A state moves one step at a time under one of 6 hidden systems, and each row is a state written as 20 numbers. Each run below is a few steps of one system.
trace 1, q_875, 10 rows:
[[ 18  41  10  18  42  15  24  34  46  -8  25  -2 -23   4   8  -1  -1  -7
  -40 -24]
 [-23   0   4  22  -9 -48  44 -21 -11  32 -32 -15  25 -36 -25  12  11 -21
  -20  -3]
 [ -3 -36  -5 -26 -23 -12 -19  41 -13 -27 -10  -2   4   9 -43  19 -35   9
   45  15]
 [-16  11  -3  27  -6  28 -48 -24  10 -16  -5   5 -22  17  38 -15  -4  40
   -8  47]
 [ 22   5 -24 -31  -3  14   7 -25 -14  35  24  20  10   8  28 -38  52 -16
    5 -35]
 [ 13   6  14  -4  46  15  39  23  30 -21  11 -11 -20  -8  -6   9 -36 -38
  -25 -44]
 [-29   9  35  40 -20 -30  21 -11 -24   4 -17 -28  26 -14 -19  42  10 -11
  -16  30]
 [ 27 -10 -14 -30 -15 -36 -22  25 -19 -14 -16  18  14  12 -23  -3  -3  41
   55  26]
 [ -6 -19 -16  22   9  42 -49 -19  39   5  -3  17 -25  -3  37 -15 -24  41
  -14  -3]
 [-12  15 -19  -7 -23  27  17  -1  -7  39  34   1  -2   8   7 -25  59 -46
  -19 -20]]
trace 2, q_808 (10 x 20):
[[  0  -4   5  14 -27 -39  -3  38   4 -24  -9  -2  34  48  10  30 -40  29
   18  25]
 [-28   0 -35  49  -4   1 -14  -4  30   0 -48  33  -9 -12   8 -25 -30   8
  -21  20]
 [-22  -6 -23   5 -17  39  -8   6   3  23   1  15 -27 -35 -15 -20  55 -47
    2 -22]
 [ 37  30  26 -42  20  -5  12 -13 -16 -12  16 -39 -20 -18  14  -3  53 -10
   20  -2]
 [ 18 -18  25 -29  13 -10   9 -43 -26   0  25 -21  26  25  25  18 -49  25
   -7  -3]
 [  2  -5  -6  26 -11   2  -7  49   8 -13  12  43  29  45 -13  19 -51  11
   -7   3]
 [-24  24 -17  61   3 -20   6  17  32  11 -41  24  -5 -25 -25 -10  20   4
  -21  13]
 [-23 -30 -19 -22  -7   7  -3 -23   3  24 -23 -21 -26 -46 -16 -17  46 -21
   26 -28]
 [ 19   7  21 -57  -3  23 -14  -3 -15 -25  33 -49 -34  10  20  -3  11  -1
   23  20]
 [ 16  18  15   3 -10  -9  11 -27 -25  -3  23   2  39  43  53   8 -33   7
  -27  23]]
trace 3, q_724, 10 rows:
[[ 14  24 -14   1   6 -45  30 -34  -5 -13 -38  -1  18   7  49 -31 -34  -5
  -15  23]
 [ -7 -21  30  53  16  14  -4 -15 -16  -1  -9  42  35 -12 -12  46 -26  -7
  -15 -20]
 [  0  19  22  13 -15  -2 -12  67  14 -15  15 -20 -20  -8 -40  36  28   8
    9  29]
 [ -9  -2 -48 -14 -35 -25   3   0  31  57  -5 -10  -9 -15   8 -38  23  22
  -15   7]
 [ -3 -48 -11 -41  23  33  -3 -33 -16  13  23  11   0  12 -13 -13 -20  -5
   14 -55]
 [  4  29  20 -19  17  10  11   8 -15 -64   8 -29 -17  43  17  -5 -21 -29
   12  23]
 [ -1  29  -3  52 -15 -28   8 -24  -1   0 -40  21  35  -5  54  -2  12  -9
  -17  19]
 [ 12 -23  26  31  17  15 -34   4  -3   8  -2  42   9 -41 -37  38  16  25
   12 -21]
 [  5  13   5 -33  -2 -12   8  37  20   4  16 -49 -44 -25 -45   1   6  17
   -4  30]
 [-14 -22 -47 -29 -31 -31  32 -15   9  45  -3 -12  20  16  17 -32 -24  -6
  -16 -14]]
trace 4, q_603 (10 x 20):
[[ 11  -6  10 -17  35   9 -23 -17  23  -4 -13 -25 -45 -42  -7  -9  44  28
   29 -18]
 [ 46   6  -6 -46   3  -7  19   7  18  35  29 -18 -19 -46   3 -13 -23   3
  -38  -4]
 [ 27  -7 -20 -10 -28  -4   6  33 -16  -9   3  43  30  11   3  -3 -66 -23
  -12  16]
 [-48   2   7  57 -14  27 -17 -11 -24 -15  -4  26  18  41  -2  10  -4 -13
  -11  25]
 [-31  11  22  21  13 -19   7 -14 -10   3  -5 -22   9  22 -15  14  79  12
   33 -20]
 [ 22  -4   0 -37  39 -20  -4  -9  35  -4 -15 -32 -37 -24  -1 -14   8  46
   24 -17]
 [ 24 -17 -19 -37 -11   9  18   8  29  25  17 -17 -15 -33  25 -11 -54 -17
  -39 -12]
 [ 11   0 -18   5 -44  10   1  35 -31 -17  -4  40  24   3  13   1 -30 -58
   -4  23]
 [-27  11  22  51  -3  17 -28 -31 -42 -12  -9  31  20  17  -9  10  27   7
    3  35]
 [ -8   6  29   5  35  -9   6 -13   1  17  23 -19   4  21 -30  19  60  40
   20 -35]]
trace 5, q_556:
[[ 36  -8 -27 -28 -27   4  -5  10 -12  37  38  39  35  26  27 -14  11   5
    5 -26]
 [-28  25   1  17  20  17  28  16  -9 -31  23   8   3  70 -17 -12 -20 -31
  -15  -2]
 [-40 -18  21  11  26 -11  31 -61 -19  15 -22 -33   4 -20 -23   9  10 -14
   -7 -23]
 [ 23 -14  13 -17  11  -8 -20  26   8 -40 -33 -13 -23 -41  -8  21  21  -1
   58 -11]
 [ 10   6  -1  19 -22   8 -32  15  44   2   2 -19 -24 -18  43  11 -26  37
  -28  41]
 [ 36  13 -33  -9 -34 -14  11   6  -9  49  17  42  34  -8  25 -22  16 -12
  -22  -6]
 [-16  15 -11   4  29  25   5  13 -23 -22  22  43   0  54 -50 -28 -13 -13
   -2   4]
 [-43 -22  34  -4  13  -4  19 -47 -26  15  15 -52   6  14 -30  24   5   7
   -4  -9]
 [ 12 -18   2 -22   0 -39   9  15  12 -32 -43 -31  -2 -14  16  16   8  -7
   57 -22]
 [  0  -6  -4  31   5  29 -32  10  56 -11 -17   3 -30 -25  48   5 -32  15
  -20   0]]
trace 6, q_603:
[[ 31  12  22  20   7  -8   8  54  47   1   8  -7  -7 -37   6  43 -10   2
  -22 -20]
 [  4  -4 -38  25 -46 -28 -15  42  29  27 -21  34  17 -18  -1  -3 -12  21
  -10  27]
 [-44 -31 -39   1 -33  16 -21 -18 -22  36   5  27   9  21 -31 -28   9   7
    7   9]
 [-24   9   3 -37  16  14  13 -27 -39 -14  23 -28 -15  44 -31 -27  30 -15
   21   7]
 [ 21  17  34 -27  41 -18  24 -35  -8 -37  -4 -43  -7  10  35   5 -18   5
    5  -1]
 [ 30 -13  20  17  13   8   0  14  35 -14  -7  -1   4 -28  54  39 -32 -11
  -12 -40]
 [  8  11 -14  43 -28   8 -16  52  29  10 -17  38  -2 -40   3  10  17 -21
  -15   4]
 [-15  -2 -24  15 -28 -18 -13  -5 -24  42 -10  37  15 -18 -49 -17  29  25
    0  33]
 [-22 -23  -5 -37  10   8  -5 -20 -31  15  35 -10   0  43 -55 -16  -2  32
   16   1]
 [-10  17  10 -34  23   1  29  -7   4 -31  21 -53 -17  56  22 -14 -24  -7
   -1   0]]
trace 7, q_494 (10 x 20):
[[-22 -45  -6  29  17 -10 -12  12  40   1 -34  12   4  -9 -18  24 -37  33
   13 -37]
 [-15   0   3  30 -49  -5 -17  47  13  14 -11 -11  -3 -32 -14  31  51 -14
   12  16]
 [ 10   3 -20 -45 -42  11 -16 -15 -18  -2   1 -23 -24 -18  39 -35  11 -21
    9  45]
 [ 14 -18   4 -38  18  48  -2 -26 -27   9  53  16   4  28   8 -12 -23 -13
  -10 -32]
 [  3  43  21  26  39 -20  40  11   1   1  24  11  21  46 -24   5   1  14
  -30  -5]
 [-11  -2  -9  32  13 -54  21 -17  19 -12 -67  -2  13 -16  10  -2 -34  14
    1   4]
 [-12 -45   6  17 -15  24 -36  20  11 -16 -31   6 -13 -43  -5  33  11 -18
   41 -24]
 [  7  17  13 -18 -28  22 -30  16  -4  11  33 -29 -34 -20  -4   2  56   9
    5  38]
 [ 26  -1 -32 -59 -14  -7   9 -26 -17  32  29   2   8  18  19 -46 -16  13
  -11   9]
 [-14  -5 -10  13  25  17  26  13  -1  -6  23  35  23  54 -16  -5 -45 -21
  -21 -36]]
trace 8, q_875:
[[ -2  47 -26  22 -14  11   9  36  -6 -22  -2  36  -2  25   4 -37  13 -41
  -14  34]
 [ -9 -11   3  -3  47   2  13 -60 -29 -19 -42  14  -5 -26 -15 -23  -2 -19
   17 -20]
 [ -7 -26  44 -14   9  25 -16   9  -4  -6  41 -40  -6  16 -19  52  14  18
   22 -26]
 [ 20  50   1  12  -8 -41  11  22  32   9   6 -24   0  14  26  -4  14  43
  -21  37]
 [ 14 -33 -42  -9 -25 -27  10 -12   6  35 -35  33  28 -36  16 -18 -24  -8
    0 -24]
 [-22 -24  -2  11 -12  58 -24  40  -4 -27  13  21 -19   1 -25  14 -19 -43
    4  -3]
 [-17  48  17  11  24   6   2 -38 -30 -21   0 -13 -22  12 -14 -29  37   2
   -8  50]
 [ 24 -24   4 -50  29 -27  16 -41 -11  18  10 -16  18  12   4  -2  -5  31
   23 -43]
 [ -1  -9  12  28 -12   8  -2  46  48   1  19 -15   8  19  32  46 -25  10
  -20 -24]
 [ -5  33 -21  33 -37 -31   9  18  -3  10 -37  20  12 -24   6 -15  38 -28
   -7  35]]
trace 9, q_724 (10 x 20):
[[ -8 -52  12 -24 -29  10 -25  -8 -31  -8  -4 -16  17  -1   6  34  16 -10
   56 -19]
 [ 36  22   1 -17  -3  17 -34  14  15 -25  20  -4 -23  10  40 -11 -31  33
   -9  47]
 [ 28  25  14   9  17 -15  42 -28  -2  36  16   6  25 -18  29   1  17 -17
  -42 -32]
 [  8  -2  -6   8  30 -13   9  33 -13 -24 -18  51  13   7 -65  -1  -8  -5
   29 -18]
 [-63   8   0  23 -12   5  -1 -10   8   1 -10 -41 -33   4 -31  -9   1   2
  -21  49]
 [ -7 -42  -8 -13 -42 -23 -11  -9   3  27  -7 -25  31   5  40  25  20  15
   36 -30]
 [ 37  -8  -5 -19  20  48 -38  19  23 -21  26  27 -27   0  25 -12 -38  18
   -3  -9]
 [ 19  45  18 -10  16  -2  45 -15 -17   2  14 -19  -8 -21  14 -13  27 -54
  -33   0]
 [  3   1 -19  12  -1 -44  10  -2 -33  -7 -42  51  40   8 -32 -13  -5   3
   29   9]
 [-48 -13  25  36  12  26 -27 -18   5  -2  10 -17 -19   6 -36  21 -18  37
  -21  29]]
trace 10, q_808 (10 x 20):
[[-62 -14   9  20  -1 -14  10 -18   4 -15 -16 -49   3  51  -5  15  -1  11
   15  -1]
 [-20 -19  -6  21 -19  17 -20  12  16 -48 -39  -6  -7   8  53  10 -22 -34
   22  -3]
 [ 25  15   3  17  -7  40 -14  -5   6  -6  -6  20 -19 -60  41  -5  -7 -41
  -34  13]
 [ 52   5   3 -28  -5  -1  12  -2 -25  43  30  29  19 -45  -9  -2  29 -15
  -14 -18]
 [ 32   8   9 -38  34 -32  13   1 -12  12  26   0   8  16 -49  -4  -1  51
   12  -2]
 [-50 -18   2  15   0 -23   2  -6   6   6   3 -25  14  59 -30  13 -23  51
    3  11]
 [-47 -10 -27  37 -25   0 -12  25  31 -29 -41  -3  -6  32  22  -4  -2 -15
   21   0]
 [-11  11  -7  20   3  34  -7 -15  15 -19 -32  -2 -38 -47  37 -22  13 -51
  -15   5]
 [ 41  -2  20 -32  -8  28   2 -18 -34  16  27   2   1 -46  18   9  28 -46
   -6 -15]
 [ 65  15  26 -38  23 -20   7   6 -24   2  37  10  21   4  -7  12 -11  33
    2   4]]
trace 11, q_494, 10 rows:
[[ -5   1  12  -6 -35  26   0 -21 -41  39  43  -3  10 -11 -12   6   2 -18
  -42  33]
 [ 15  30  -7 -13  19 -14  19 -25 -43 -23  -1  32  26  52  15 -36   8 -13
   19   4]
 [-27  -6  10  37  55  17   2 -28  37 -18 -11  -4 -13  24  10   0 -33  27
  -18 -32]
 [  4  -5  17  25   0 -40  20  22  25  23 -22 -15  16 -40 -13  40  40   6
    7 -35]
 [ 15  -3 -18 -29 -31 -14 -21  43  14 -31 -26 -20 -31 -27   3  -8 -11  -4
   31  43]
 [  0 -35  -1 -22 -31  51 -34 -21 -29  30  37  10  -3 -22  -4   6 -20  -3
  -19  16]
 [  8  40  -2  -1   6   4  16   1 -38   6  36  32  26  54 -12 -25  44  -9
   -2   3]
 [-27  15 -14  19  39 -16  26 -37  27 -12 -25 -15  -9  36  24 -33 -35  15
  -22  -2]
 [-10 -38  18  21  12 -15  18   5  19   6 -24  -9  22 -25  -1  50  -2 -13
   13 -64]
 [ 17  21  20   2 -20 -10 -20  56  14 -33  -9 -25 -25 -25  -6  27  23   2
   26  40]]
trace 12, q_556:
[[ 23  29  12  -1  31 -14   8 -17  -4  -6 -15   5   1 -11  20 -12  77  -5
   30 -30]
 [ 21  32  22  15  54  -8   4  26  37 -20   4  -5 -32 -12 -29   5 -19  41
  -20  11]
 [ 19 -22   3  -8 -28 -24  13   8  -4  47  11  -1  25 -46 -20  30 -34  13
  -32   5]
 [ -9 -25 -36  -8 -46   2 -16  38 -20 -16 -14  39  17  21 -15 -10 -21 -24
   32  15]
 [-58 -15 -10  15 -13  41 -21 -38  -2  10  15 -16 -11  47  20 -15  14   5
   -7   3]
 [ 14  24   7 -30  20 -13  30 -21  -4   0   7 -33  -6   7  25 -14  61 -24
   18 -37]
 [ 27  24  21   4  65  -9  15   2  27 -43 -18  -2 -26 -17  -3  -5 -41  14
  -11   0]
 [ 25 -18  31  21 -15  -2  -8  -3  -9  28   1  14  23 -59  -6  50 -26   9
  -26   6]
 [ -3  -1 -26  10 -55 -16 -19  52 -17  -6 -17  34  20   6 -21   0  14  -9
   28  37]
 [-51 -14 -36   7 -11  19 -20 -23  15  31  13  -1 -13  48  -5 -38   8  34
   -7   5]]

Which system made each run below?
trace 13 (2 x 20):
[[ -2  25 -46  32  -9   4   4  14  19  27  -6  57   4   3   1 -42   8 -12
  -34   2]
 [-30 -18  14  -1  17  26  -4 -32 -36  11   8   1  -6  -9 -51   3  53 -16
   22 -26]]
	q_724
trace 14:
[[-18 -11   8  14  18  -1 -27 -61  14  -4 -21 -24  -5  13  49  -3   5  52
   11   1]
 [ -4 -25 -17  -4 -15  47  -9  26  31   0  28   3  -4  26  44   5 -26 -30
   -9 -44]]
	q_808
trace 15, 2 rows:
[[ -7  -6 -18 -29 -22  -5 -30  21  19 -14   5 -31 -17  45  22 -12  20  41
   46  12]
 [ 17   8 -23  -9 -10  14  -7 -24  33  10  -9 -11 -18 -20  83 -27  -4  -9
  -22  -6]]
	q_875
trace 16 (2 x 20):
[[ -6  39  -5  27  42 -30  21  -3  16  -9 -42  10 -14 -17 -24 -27  49   4
    8  -5]
 [-29 -45 -19 -29   0 -12  -6 -12  27   4 -33 -45 -32 -29 -19  -6 -13  15
   29 -15]]
	q_494
trace 17:
[[ 35  20  12   4  12 -19  13   4 -27  26  11  38  29 -21 -26   7  63   0
   13 -21]
 [-19  10   3   9  22 -14   0  43  17 -22   3  -5 -17  29 -64   4 -29  36
    3  27]]
	q_556
trace 18:
[[-36   9  11  35  20  -3 -12 -15   0 -60 -45 -11 -11  32  13  -1   0   2
   31  21]
 [  4  -3  17  23  14  -1 -12 -30  33  35  -4 -17  -6 -39  28  17  51  33
   -6 -33]]
	q_556
trace 19 (2 x 20):
[[ -2 -10 -17   5  14 -30   1 -46  -2  42 -33  19   8 -45 -22 -26  22  36
    1  -8]
 [-30 -25 -35 -16  -8   9  -9  42  18 -10 -10   3 -18  28 -32 -18  17  -9
   48 -28]]
	q_494
trace 20:
[[ -1  13 -18  19  14  30  27   9  14  -3  -6  30 -13 -23   3 -24 -36 -58
  -47 -15]
 [-17   7  33   2  31  -8  34 -28 -38 -14 -17 -18  -4 -30 -50  10  15 -41
    0  -1]]
	q_494
trace 21, 2 rows:
[[ -6 -18 -15  16  35  47 -10 -11  -1   3  10  64   1   6 -24 -18 -29  -9
  -14 -38]
 [-24   3  41  -1 -17  22   8   5 -38  -4  34 -35  -3   2 -33  37  31 -34
   -1  18]]
	q_556
trace 22, 2 rows:
[[-25  19 -12   4  28  41   1  13  36  12  39  -5 -44  21 -27 -30   9   9
  -33  -9]
 [-21  -3 -18 -24  -3 -20  35 -19  -7  -1 -25 -32   1   9  15 -21  43 -41
   34 -35]]
	q_724
trace 23, 2 rows:
[[ -6 -30  12  22 -10  23 -25  35  50 -13 -17 -20 -26 -39  22  39 -10  -6
    7 -23]
 [ 12  19 -25  -1 -47   6  -9  15  15  21  -8  -2 -20 -45  35 -22  15 -29
  -28  37]]
	q_556
trace 24, 2 rows:
[[ 15 -16   2  16 -28 -16 -21  47  43 -19 -29 -12  -4 -27  29  37 -32  13
    9   9]
 [-13 -16 -35  21 -59  19 -36   9  15  43   2  23   3 -19  26 -10  25   4
  -13  13]]
	q_603
trace 25, 2 rows:
[[ 11  31 -18 -15  16   6 -12 -31 -19   5  23  25   3  47  16 -51  31  32
    4  13]
 [-22   6  12  23  47  19  19 -22   4  -3  24   7  14  60   2  -2  11   2
   -8 -52]]
	q_808
trace 26:
[[-10  -9 -23  32 -32 -32   1  -4  14  15 -62  11  11 -53  19  -3  10 -16
    0   8]
 [  7  -2 -26   0  -4  46 -51  22  16   6   9  45 -33 -16 -12 -29  32  14
   14   4]]
	q_556
